The rows of T fall into several groups, and each row is roughly a mix of its group's hidden directions; some rows fit no group.
T:
0:   3  -5   1 -17  14  30   3 -20  11  17 -20
1: -20  18 -28  29   0  -5   1   6  -8   0  11
2: -10  19   1   7  15 -10  19  14 -34  -8  -4
3:  12 -12   0  21  21  -1 -11  34  -5  11  -7
4: -11   1  -2 -10  24  -1  23  23 -16  -8  21
5:  -9   3  -3  30 -20   6 -21  13  22  12  -2
6:   0  -6  -6  26 -37   2 -15  -5  14   8   0
7: -18  26 -25 -18  -3 -10  -5   0  -1   1  23
8:   4  -9 -14  21 -12  13 -20   0  11   6 -32
9:  -3   1 -20  -1  12 -21  15  10 -18  -7  31
10:  -8   9   1  -5 -10  -9  14  11  -9 -27  34
11:  24 -27  19 -13  -7   9  13   2 -12   9 -16
12: -11  17 -22   4   4  -5  19   7 -16   0  32
13:  21 -16  13  18  -1 -14 -17  17   6  16 -20
14:  -1  10  -9  11   7   4  21  12 -12  38  12
15:  -7   9  -5  22 -20  18 -16  -4  13   1 -28
16:  -1  -4   1 -25  13  29  15 -24  -5 -10  -8
17: -16  26  -2 -10  12 -12  10  11  -4  -6  32
18:   3 -12   6 -14  33 -14   6  30  -1   5   1
19: -16  17   1  18 -18  26 -16  -5  22   1  -3
20: -13  10 -28  17   4 -19   3   6 -15 -15  20
21:  11  26 -13 -10   7   5 -17 -21   2 -16 -22
22:  -9  -3   2  20 -11   7   1 -13  12 -29 -27
23: -19  22  -3   4  -2  -8 -18  -8  15 -33   3
24:  -9  23  -8  16   2 -13  15  21 -27   3  10
25: -12  14 -19   4 -15  26  -7 -19  16  -9  15
26:  20   2  -1 -27  -3   6  -3 -29  -2 -19 -17
27:  -4   2 -25  12 -24  -1  -6  -7   5 -27 -21
28:  11  30 -29   0   1  -1   7  12 -17  -6  16
29:   2   2  10 -20  -6   2  -5  -6  18  26  32
30:  -6   3  14 -27  11  -8  17   5 -23 -23  10
31:  15 -21  16  -2  -8  17   4 -29   0  -3 -23
32:  -7  14 -11 -14 -16  15 -10 -20  32  -5   6
33:   5  10  12  18  18  -7 -17   8  15   3 -32
34:  21  -8  31 -19   3 -10  -4  -3 -19  17   2
35:  -2  -2  -5 -12   3 -15  30  12 -11   3  32
36:  11 -18  13  10  -7 -18  12  10  -8 -24 -26
37:   7 -20 -20  23  -8  -6  13 -19   7  -7  22
38:   7 -14   4  17  13   6   3 -31  -6   4 -30
39:   5  17 -11   5   5   2  12  16 -13  36  16
40:  10  -4   2   4  -3   4 -33  -7  12  -1 -35
41: -19  24  -4 -11  -5 -12   9  13  -6  -4  33
42:   5 -13   9   5  20 -12  -4  37  19   5   4
43:  11   5 -12 -30  16   6   6   3   4  33  -2
44: -10  29 -22   7   9 -15  -8  20 -12 -13  -7
45:  10   3 -16   8  -5  17 -12 -40  -1  12  -3
46: -10  -6 -13  30 -15  -5 -15  -3   6 -20 -22
47:   5  -1   0   3  10  14   3 -26 -32  -2 -25
48: -11 -37   3  29   8 -10  12   5   1  -3   0
49: -16  22 -21  -3  -8  10  17  10 -20  21   4
50:   0  10  10   1  28 -20  14  15 -27   4  -4
51: -11  -7  21  -7  30  -7  -8 -14   5   0 -28
52:  -8   4   5   9  38  11   6 -11  -2  15 -22
53:  -9   5 -10  35 -26  -4  -6  19   3  -1  12
54:  -5 -16   0 -10 -22 -29   8  -2   1   1  29
55: -14  22 -15   5  -9 -15  18  13 -11  -4  28
56:  18  -5   9   5  -3  21 -12 -16   5   6 -35
57:   6  27   4 -14  16  -2   3   8 -36   5  -4
58:  -6  14  -8  14   6 -22  11  27  -9   5  25
59:   3 -10  18 -44  12   7   7  -7   4  -2   0
60:  -5   8   5  -9  34   6  17   1 -27  -7 -15
61:  -8 -13  24  -8  -7 -25  -6  17   7 -24 -13
62:  10 -16  24 -16  -1  -9 -14 -12  12 -16 -25
63: -16  15 -12 -17   7  34 -13   4 -11   3 -13
64:   3  20 -17 -23   6  12  12   0 -12   7  30
65:   7  -3   5  15  -3  17 -24   6  12  26 -25
66:   8   0  13 -29  17   2  17   3  -8  18  23
67:  -7  18  -9  16   0  29 -10 -24   8 -10 -13
68: -16  16 -16  24   8   7   6   4 -10  20  25
69:   1 -17  23 -17   2  -7 -12 -19  10 -15 -26
70:  -2   2   3  35  -9 -16   2  20 -25   2   8
71: -31  14 -12  11  -6 -20  10  17   4   0  19
72:   1 -10  -6  25   0  -8 -23  -4  26  -8 -22
73:  -5  24 -11 -13  12  -8   3  18 -32  -9 -10
74:  28 -12 -20  14  12  -4   2   9  -2  29  -9
75:   0  37 -19  -5  -1  -9 -16   4  -4 -23   2
76: -26  20 -27  -8   4   1   2   9  19  -1  19
77:  -6  19   0  41 -14  -8 -15   3   5  -3  -6
78:  23  -3 -10 -38   1  16  10 -13  -5  -7   1
79:  -5  16 -31  -8   6  -9  12  -6 -15 -20  19
80: -11   7  -5 -15  23  24  22 -22  -1   8   8
81:  14  -3  13  -4   0 -31  -2  24 -14  -3  23
82: -21  20 -22   4 -16  -4 -19   1  24  -5   9
83:  28 -25   8  16  14  -7  -3   7   5  22  -9
84: -19  -9  17  19 -16  10 -20  -1  26   9  -7
85: -12  30  10 -11  -3   1 -14 -21  10 -19 -16
86:   6  -1   0 -38   9  16  -1 -19  13   3 -16
87:  -2  -1   6  27  16 -23   0  31 -12   1   3
88:  -7  -2  -5  14 -18  -3 -28 -11  25 -17 -14
89:  18  13   4 -37   0  13   0 -17  -6 -17   4
90:  -7 -17  16 -25   7 -16  14 -16  21 -12   7
91: -20  16   6  28 -20 -17  -8   6   1 -20   2
92:  15  -6 -14  -8  14  -4   9   9 -24   0  34
93:  -9  -1  -4  -1 -14   0 -10  26  15  20  30
94:   9   7   9 -25  -7   7  11   1 -15  24  28
95: -19  19 -20  19   5  24  -4 -18   4   1 -13
96: -17  12   0   5   5 -10  21  25 -11 -10  27
97:  -3   0  14 -11  10  -5 -28  -4  24  -2 -28
98:  -3   3  16 -21 -11   3 -15 -18  22  19  20
99:  21 -14 -39   4  -2  -2  -6  13 -16   0   6
100:   9  -6  16   0 -19   6   5  -3   6 -30 -30
101:   2   5  16 -23  15   0  23   2 -13   0  31
102: -21   7   1  14   9 -37  -2   1   9 -11  17
103: -11  -4  12   7  -2   4  24  23  13 -15  27
104: -10  15  10 -19  16  -8  15   5  -1  11  34
105:   3  15 -10 -16  19 -20 -10  26 -11  18  -6
106:  -8   8  -4   6   2 -19   3  38   2   2  25
107:  -2  18 -25  13   9  -9 -29  19   2  14   3
108: -10 -12  -5  26 -26 -10 -15  -4  15 -16 -16
109: -13  17  -4 -12 -27 -13 -12   7   5  -3  30
110: -10  18 -13 -11  -6  -7  13  21 -12   3  32
111:   0 -11   8   7   8 -10   9  40  11   0  20
112:  -8 -11   9  36   0  -8 -12  11  13   9 -23
113: -14  -6  -2  39 -22  12   1   5   7  -2 -12
114: -12  17 -15  17  10 -19   3  24 -15   2  20
115:  12 -27  -5 -12 -15  -1 -17  -5  29  10  11
116: -12  -8  -6  12  -8  13  -4  -3   6  32  30
117: -16  21   8 -12 -11   3   3 -10  -6 -38   3
118:  17 -37   6  -1  -5   2  -3 -12   8  26  -6
119:  10 -20  11  12  21  -1   3  -5  -5   6 -37
120:  -7   9 -11  10   0 -12  17  21 -14  12  33
121: -13  -2 -21  35   4 -11 -18   8   3   7 -14
122:   2   6   1  22   5 -26 -14  33  -1  11  -1
123: -15 -11   6  35 -13  12 -10 -18  11  11  -8
124:  -7 -17  -2  -1  15  16  25  -6 -27 -13  17
125:  14  -6 -12  30 -30  -7   0  20   1  -2  -1
126:  24 -15 -10  15 -16  25 -20   5  -3   1 -14
127:   3  -3 -14 -11  16  -4  13   9 -15  25  31
128: -12  22   0 -15   4   4  24   7 -21   6  26
129:  17   0  10 -16  -5  15 -22  -9  14   7 -30
130: -18  -6   3  32 -23 -17   0  11  11 -11 -12
131:   1   1  -4  42   0  -9  -5   4  -1  -5 -27
132:  -5   0 -16   6  -3 -26  16  16 -15 -11  28
133:   5 -22  15  -8   2  17   9 -33   6 -12 -14
134: -18   8  -6  23 -18  -4  -8  -7   4 -32 -15
135:   7 -11  20  29  13  -6   7  30  -5  -2  -8
136: -14  17  -3 -24   8  11  22   1 -10  14  24
137:   0  18  -6 -29  18  17  18   3 -16   7  14
138:   4  14  -6 -34  -9  -4   7   7 -10 -17  26
139:  21 -12   7   0  -2  11  22 -23 -25  15  -5
140:  17 -23  -2 -21   9   0  19 -17 -17  15  13
141:   4 -12   7 -30  -3 -31  12   8  15   5 -11
142:   7   2  -4 -20  -2  -4  29  15 -22 -14  21
143:  12 -15  14 -29 -13   9 -13 -15  14  16  11
Here is one row of each group, with its name. Which group are the others in?
  6 -18  -6  23   7   4  -9  -6  10   0 -38
(83)
 -2 -10 -33   7   6  -4  23   9 -15   2  23
(122)
-12   9  -4  27 -13  12 -26 -18  17   6  -8
(43)
  0  19 -20  -2  -4  28   3  -6 -31   3  -1
(69)

  3 -15  12 -32  12   8  24 -16 -11  -6  -7
(69)
 13  11  18 -15   2  11  15  -5 -35  14   5
(83)
-17  30 -26  11   7  -7   2   5 -11   5  20
(122)
  3 -25  14 -16  27  15  14  -3  15 -11  -4
(69)
-24  10  18   2   2   7 -20 -20  16 -15 -19
(43)
  1  16  12 -10   1  11  17  14  -9  24  31
(122)
 -3  -1 -10  42  -4   7 -16   8 -14  -6  10
(122)
  6   1  -6 -13 -20  -7  14 -13 -23 -25  20
(43)
  8  21 -13  21  -5 -10  -8  -5  -8 -26 -23
(43)
-14   6  -1  -5  12 -34  -8  25  -8  -3  18
(43)
-21  23 -17  -4 -11  -3  11  -1 -12  -8  30
(69)
 -7  10 -17  16 -19   7  13   1 -16   1  34
(43)
-14  19 -21   6 -12 -12  19   6 -11 -17  22
(122)
  4 -11 -13  33 -12 -24  -3  17  -8   7   8
(43)
